Turns in one plane each, and the order they were made in; the first pair answered
turn N:
[-45.2   1.5  -3.0 -22.9   4.1   0.9  -4.0 -26.1  -3.5 -24.3   7.9  32.6
   2.9  -1.2 -22.5   4.5] => [-27.2  -4.5  14.4  -5.3  21.9  -7.9   2.4  12.9   4.6 -19.4 -40.2  11.3
   4.4  20.1 -23.5 -25.0]
[-23.1   6.0 -22.1 -15.1 -13.2  18.8  -8.1 -22.2   6.2 -17.9   3.2  15.4
   3.6   2.5  -7.6   1.3] => [-13.5   3.2  -8.9  -2.3   0.1  11.3  -1.4   7.9  10.1 -15.8 -35.8   0.4
   5.7  21.9  -9.2 -22.3]
[-19.0  -4.8 -10.1   8.1   5.0  -9.7  -0.7 -21.9  17.5  11.0  -5.9 -25.9
  19.5  -7.4 -29.5  -4.0] => [-17.9  -5.6  -9.3  10.5   7.0  -9.5  -1.7 -17.7  18.1  12.4  -5.0 -26.3
  18.5  -7.6 -29.3  -4.9]
[ -0.2  -2.5  -4.1  11.1  14.0   0.3   9.2  25.6  -3.4  -2.8 -38.9 -15.4
   4.3  30.1 -23.3 -24.6] => [ 27.2   1.0  -4.3  38.8  26.1  -1.0 -12.6  23.0  14.6  31.7   6.4 -16.1
  -6.4  -9.8  -2.0  -4.0]
turn T:
[-11.7  -3.0 -18.6   7.1   9.3  23.0   0.7  27.3  -2.0  -8.2 -39.8 -17.2
  16.9  28.2 -15.4  -6.6] => [-19.5 -10.3 -34.1  -0.2   7.1  21.4  -2.7   9.8  -2.3  -9.1 -29.9 -18.9
  24.2  21.6 -22.8  -2.5]
[ -5.0 -13.6   0.0 -24.3  -4.6  -6.2  13.2 -21.5   5.7  -1.5   6.4  14.3
   2.0   3.6  -2.9   2.8] => [  4.1 -16.3   0.7 -17.9  -1.2 -13.7  10.6 -20.3  14.5   8.7  10.7   6.7
   5.4  -4.8  -0.9  -0.4]
[-40.7  27.9 -48.8 -13.7   0.4  22.6 -11.4  -6.7 -45.0 -19.2 -29.0  -4.0
  -7.3  43.3 -38.4  11.5] => [-31.7   1.8 -75.4  -9.6   5.5  -6.3 -29.0 -34.6 -20.4   3.9   0.8 -22.7
  16.4  -0.9 -43.6  13.1]
[ -9.2  -9.1 -34.3   2.1   0.2  -3.6  -7.5 -15.9  -4.8 -15.8  -1.2  -4.1
  22.0   6.6 -19.1  -4.0] => [  8.2 -14.5 -27.5  14.9   8.5 -17.6 -11.5 -10.6   7.0  -0.6   2.4 -12.6
  22.6  -7.9 -13.2 -10.9]
turn A:
[-21.0   9.4  18.8 -13.3 -31.4  22.3   3.9   3.4 -28.0   0.3   7.3  11.1
  -4.9  26.9   2.0 -10.7] => [ -3.5  11.3  36.8   4.5 -21.5  15.8   6.4  20.5 -17.7  11.2   2.8   4.1
 -14.4  21.7  13.1 -17.1]
[ 12.0 -34.9 -20.6  28.6   9.2  -9.3 -16.5  29.8   6.2   9.6 -22.5 -29.2
   8.3  -3.4  -8.1 -19.1] => [-16.8 -27.2 -51.5   5.7 -10.3  16.8 -24.6  -2.3 -11.8  -7.2   6.1  -9.4
  10.3  -2.5 -21.8  11.3]
[  2.5   1.0  37.7  -4.4  -8.9   6.6  31.8  -0.9  -5.4 -10.1 -12.6  20.4
 -17.5  18.3  12.8  -8.8] => [-10.6   1.0  28.2 -12.5 -15.7  14.7  29.2 -10.4 -10.8 -15.1  -2.7  26.2
 -16.0  22.1   8.7   0.8]
[ 11.5  -5.8   7.7  19.4  25.0 -18.2  -6.8  72.3  10.9   4.8 -69.0 -24.2
  13.6  37.8   6.9  -7.7] => [-47.9   4.9 -56.7 -26.5  -9.4  25.6 -18.4  13.0 -20.8 -25.8 -20.3  11.3
  19.6  43.6 -17.7  47.6]

Between the rows of a pair lie two turns.
[  4.2  31.8  18.3  14.9  -3.4  27.0  30.7 -12.4 -11.7  19.1  13.0  15.5
 -14.1  -5.1  20.1  16.2] => [-18.7  19.4  -6.2  -9.4 -15.0  23.3  29.8 -40.0 -16.5   6.9  15.1  14.7
   4.7  -5.8   2.0  17.5] | N, T
[ 28.1 -11.3  -1.4  15.3   2.8 -24.9  -3.4 -31.8   0.9  16.7  23.5   3.5
  13.9 -35.8   0.2  -4.4] => [ 32.7   3.8  13.4  23.8   3.1 -11.0  -2.0 -20.7  -2.0  18.8  29.1  15.1
  -1.8 -30.5  12.9   7.0] | N, A
[-25.8   9.5 -21.5  14.1   1.5  31.6   2.2  39.5 -15.9  -6.4 -41.6 -17.3
  -1.3  49.2  -9.9  16.6] => [-13.7  -6.0 -36.9  28.8  12.4  16.0  -9.9  41.0   1.7  11.8 -38.4 -38.1
  11.4  31.1 -14.2  10.8] | T, N
[-28.2  -6.0 -12.0  -1.4  12.6  21.5   6.8  19.4  -4.6  -6.9 -52.4 -17.1
  14.9  26.4 -30.9 -37.7] => [  2.9 -12.9 -16.9  30.7  29.6   7.4 -12.5  25.4  22.5  28.6 -30.7 -37.7
  15.3  -9.9 -18.6 -34.5] | T, N
[ -0.4 -45.8   5.5  -0.3   6.0 -19.0 -29.3  26.7  13.4  37.0  23.0 -34.5
   1.0  -1.2 -29.5   6.7] => [  1.6 -43.6  12.3   4.3   8.2 -19.8 -29.3  30.9  15.0  39.3  21.5 -34.1
  -2.6  -0.2 -25.3   4.2] | A, T
[-20.0  -5.0 -36.4  12.7  10.2   8.0 -12.2  -8.8   7.8  -5.5  -0.3 -18.6
  24.0  -6.1 -13.7   2.4] => [-13.9  -6.6 -34.1  17.5  11.0   4.0 -14.9  -6.2  12.3   1.4   3.9 -20.4
  23.2 -11.3 -10.2   1.0] | T, A
[ 23.3   2.1  11.7  10.4  -0.9  -3.0   0.9  -2.3  13.7   4.8  26.6   4.4
 -12.3 -22.3  17.5   5.9] => [  7.3  -5.7   2.4  -7.7 -13.4  -7.2   4.3 -25.4   6.6  -8.1  30.8  10.3
  -3.7 -22.5   6.5   5.6] | N, T
[-29.8   5.9  -5.9 -32.0 -23.6   9.5   3.0 -36.3 -23.0 -18.5  29.0  18.4
 -12.4  -8.5 -15.5  14.6] => [ 23.3  -5.8  20.8   9.9   2.8 -25.8  -7.9 -15.9  17.7  25.2  33.7 -10.0
 -14.5 -50.4   7.9  -6.5] | T, T
[ -7.5   0.3  25.0 -14.9 -10.7  -7.7  20.3 -22.9  -2.6 -17.5  -9.5  11.7
  -6.7   1.3   5.6  -8.3] => [ 15.9   1.0  30.8   9.9   1.0 -12.4  12.3  -9.9  11.4   4.9   0.8   2.3
 -13.6 -16.9  20.5  -6.6] | N, N
[ -8.2   6.8   5.0 -13.4  -7.1  -5.1   6.9  -6.4 -14.5  -4.3   1.2  10.1
   2.1   3.6  -4.5   3.1] => [ -4.7   0.4   2.2 -11.5  -4.2 -14.8   7.8  -0.5  -9.3  -3.3 -11.6  -0.9
   8.5   2.7  -8.4  -7.7] | T, N
[ 12.1  -4.9  12.2  36.6  34.5  14.6 -21.8  42.3  27.0  36.2   7.1  -2.1
  -5.4  53.7 -11.9   6.1] => [-25.7 -38.5 -28.0  -4.9  19.7  -7.7 -19.2  -3.3  22.0  12.7  -2.5 -11.6
  32.1  51.3 -47.4  -5.7] | A, T
[ -1.1  16.7   7.0   0.4 -35.8  28.1  -0.8 -11.7 -16.3  13.5  16.6   6.4
  -9.8 -19.9  14.4  33.1] => [-22.2  -4.5 -14.6 -20.0 -38.0  14.2   3.5 -31.4 -19.4  -1.2   0.2  -3.9
  14.3 -15.5  -8.3  21.0] | N, T
[ 24.7   1.3   0.2  17.3   2.3  -7.3 -15.9  -2.1  19.7  23.6  29.2  -4.5
  -9.7 -34.2  17.5  16.3] => [  8.2  -8.6  -8.5  -6.5  -8.9 -16.7 -10.9 -30.1  14.9  11.3  36.9   1.0
   1.8 -38.5   6.6  15.0] | N, T
[  3.8  -7.2  -0.1 -35.4  25.6  20.5 -47.4  -7.4 -26.2  13.5   8.5 -18.6
  25.7  24.0   5.2  -6.1] => [ 16.6  -8.3  12.5 -24.5  30.6  12.2 -46.7   3.2 -19.9  25.1   6.1 -26.1
  22.5  16.7  14.5 -11.5] | T, T
[-17.5  10.4  -6.3 -10.4  -0.1  12.6  13.4  -6.5  -7.1 -30.0  -0.9   9.7
   3.7  -5.4 -27.8  10.0] => [ 15.4   8.2   3.7  18.8  14.4  -1.2   3.9   5.6  15.8   2.0  14.7  -4.4
  -1.8 -34.6  -8.6  10.0] | T, A
[ 23.6 -31.7  12.5   7.3  15.0  -4.8   3.5   1.5 -13.0   0.3 -24.3  -9.5
  19.0 -25.6 -17.0 -38.7] => [  7.2 -17.0  18.1  -5.6   6.0  13.5  13.7   6.3 -34.2 -20.8 -38.0   6.1
  10.3   3.0 -18.5 -32.0] | T, T
[ -3.7 -21.2 -11.2 -12.7  -9.8 -24.4   2.7 -32.3   4.1  -4.4   2.6 -12.1
  30.1  -9.9 -36.6   1.3] => [ 29.3  -7.8  35.3  18.6   7.0 -26.7  12.3  11.7  11.3   7.3 -21.8 -15.1
   8.9   1.2 -12.5 -16.5] | T, T
[-27.4  23.5 -10.2  -7.7  -7.2  36.7   3.3  -0.3 -27.8 -18.7  -9.4  21.0
 -14.0  34.0  -7.6  10.5] => [ 12.3  29.1  15.8  28.5   9.7  25.4  -8.5  16.5  -3.1  17.5  18.6  14.7
 -30.2  -1.0  22.3  15.4] | A, N
[-22.7 -15.5   6.3 -13.4 -31.7 -15.6  17.8  -2.5  -2.6 -16.9  23.5  27.5
 -26.1  -0.2  11.3  12.5] => [-26.9 -25.6   6.0 -16.2 -27.4 -28.3  24.1   2.7  -2.0 -22.6  -5.1  15.8
 -13.5  11.4  -0.1  -6.0] | T, N
[ -6.0 -29.4 -45.1   8.5  11.6 -11.8  -3.0  18.9   3.9  -3.1 -44.5 -37.6
  34.0  14.9 -27.5 -30.0] => [ -9.1 -26.9 -72.5   8.0   4.0  -1.2 -21.7 -10.8   8.3  13.0   7.6 -30.6
  33.5 -16.1 -25.4   4.1] | N, A
[-23.0  25.6 -26.0   8.6 -22.5  28.0 -10.0 -19.4 -26.5 -18.7  15.9   3.6
  -3.3  -3.6 -18.1  25.6] => [  0.2  32.6  19.0  28.1  -8.1  21.7   6.3  25.1 -23.6 -18.3 -28.4  -4.0
 -16.2  20.5  -5.8  -6.1] | A, T
[-35.3  -7.6 -19.1 -27.0 -14.6  30.7  -9.3 -21.3 -19.2 -27.2   5.4  11.2
  15.7   4.9 -25.8  18.2] => [ -4.0  12.3  13.7  -1.0  -6.2  36.8 -15.6  -7.7  -6.9   0.5  45.7  21.5
 -12.7 -21.0  10.6  36.2] | A, N
[-21.5  -3.4 -40.3 -11.1  -7.3   9.8  -5.3 -19.5  -4.9   0.2  20.5  -1.6
  11.7  -1.2  -9.8  16.7] => [  0.5  18.9 -21.8  20.8   6.0  29.4  -8.4  18.9  -2.2  15.4  13.1   0.6
 -12.0   8.1   7.4  23.0] | N, A
[-15.9 -27.8  23.3  -6.7 -20.4   6.9   4.0 -26.4 -18.4  -2.9  -2.6  25.2
  14.1   6.3  -1.7 -24.1] => [ -0.2 -35.9  26.9   3.1 -12.6  -8.7  -2.8 -23.7  -3.7  14.1   5.2  12.2
  18.8 -14.8   2.1 -29.1] | T, T
[-17.2  17.3  13.7 -19.5 -11.8   9.2   7.4  14.8 -25.4  -4.1  27.4  38.8
 -14.5  10.6   7.9  30.2] => [ 20.2  -6.9  39.5   7.4  11.6 -36.2   7.8  37.6   7.2  21.4   2.9   4.9
  -2.9 -10.6  15.5  -9.2] | T, A
[  4.7 -19.6 -25.8   3.8   3.2 -13.3 -13.4  -3.7  17.9  13.8   7.1 -15.5
  19.6 -18.7  -5.9   4.4] => [ 15.1   4.8  12.9  15.1   6.6   3.5   2.8  36.7   9.0   4.7 -22.4  -4.1
  -2.9  15.2   6.7  -0.7] | T, T
[ 23.4   9.0  13.6  13.1   7.0 -16.0   0.5  19.7   4.1  -2.5  -3.3 -13.6
 -16.8 -11.2  -0.4  -4.2] => [  1.8 -10.3 -14.0 -11.4  -3.6 -24.7   0.6 -10.1   2.1 -14.4   1.8 -17.8
   3.2 -16.3 -19.4  -5.5] | A, T
[ 17.0   4.4 -29.8  43.3  26.5  34.4 -18.0  51.4   1.1  16.8 -23.5 -24.1
   0.4  30.1  -4.2   0.7] => [-21.9   9.5 -57.9   0.3  -4.3  52.8 -21.7  -8.1 -20.1  -6.3  29.1   9.3
   3.9  16.2 -14.5  37.0] | N, N
[  7.7 -12.2   6.1  -0.8 -12.5 -14.4  17.4  13.4 -14.9 -17.7 -24.0 -15.6
  20.2   1.1  -1.3 -23.3] => [ -5.5   4.4  -7.6  -2.5 -18.6  15.0  14.0  15.0 -29.5 -25.0 -13.5  -0.5
   8.0  17.1  -2.8   0.1] | A, N
[-14.1  32.0   0.2  32.0  -0.1  26.5  -1.7  49.3  -9.1   2.3 -22.9  11.0
 -34.5  27.8  12.0  25.8] => [ -1.7  19.9  11.0  38.2  11.4   4.2   0.6  59.4   2.8   8.5 -44.1  -7.3
 -24.7  23.6  10.1   1.3] | T, A
[  7.1  14.6  26.0 -14.3 -16.3   7.6  30.5 -28.2 -14.6 -16.3  21.6  28.4
 -22.0   7.0  12.0  10.8] => [  5.7  17.2  27.8 -10.4 -12.8  13.9  34.9 -11.1 -18.1 -20.5   2.0  26.8
 -24.2  26.0   8.0   4.0] | N, A
[ -9.5 -12.0   8.0   8.3  28.6  -5.2   2.5   9.1  17.1 -14.6 -31.8   2.6
  10.6  20.9 -22.6  -0.1] => [  3.7   3.7  19.9  24.3  32.1   7.6  -1.9  23.6  18.8  -2.7 -18.8  10.9
  -7.7  17.1  -5.7  12.4] | N, T
[  6.8   3.0   8.1  -5.2 -14.0   7.5  -3.4   6.5   1.6   4.6  -8.5  11.0
  -9.0   8.2  12.7   3.0] => [ -2.5  -4.9  -7.5 -12.9 -18.7   4.5  -7.2 -11.2   2.1   3.6   2.7   9.1
   0.6  -0.9   4.5   6.9] | T, T
[-18.4  23.7   1.6   5.6 -12.9  30.0   5.2   2.0 -12.3 -19.4  13.1  22.0
 -12.9  23.1  -0.7   8.8] => [ 14.5  20.4  22.4  30.2   0.3   7.4  -0.9  15.7  10.4   8.4  21.9   9.5
 -20.9  -3.7  19.3   0.3] | A, N
[ 12.6 -17.4  14.1 -10.3  -5.4 -41.8  11.8 -24.1  10.5   5.3   8.0 -10.5
  13.5 -29.6   6.7 -13.9] => [ 18.4 -11.7  29.7  -8.0  -3.5 -40.2  16.6 -11.3   8.6   1.6  -1.0  -6.5
   7.6 -19.5  12.3 -21.1] | N, T
[-24.7  28.3 -16.3  -9.2  -7.1  54.4   0.8   7.3 -25.0 -17.9  -0.5  28.5
 -11.0  32.1  -4.6  25.5] => [ 27.7  28.6  16.0  31.3  15.0  28.1  -9.1  25.2   9.5  26.7  27.4  14.1
 -26.9 -14.8  31.0  22.3] | A, N
[ 19.3 -27.3  56.0 -12.8   6.1 -65.6  28.8  -3.0  23.5  -8.5 -28.1  -8.4
   5.6   3.6   6.8 -51.7] => [ 45.1  -7.9  65.7  17.2  13.8 -50.1  16.0  14.2  31.5  17.2   1.0  -2.6
 -16.6 -15.3  29.4 -30.2] | T, N
[  9.2   2.2 -20.0  33.8  14.1  18.1 -18.8   0.3  -0.7  17.0  32.7  15.3
 -11.4 -10.9   0.3  32.7] => [-13.9  -6.6 -14.3  10.6   9.1  15.5   5.6  17.0 -19.5 -17.3 -31.4  11.7
   3.4  40.2 -24.5  -1.2] | N, N
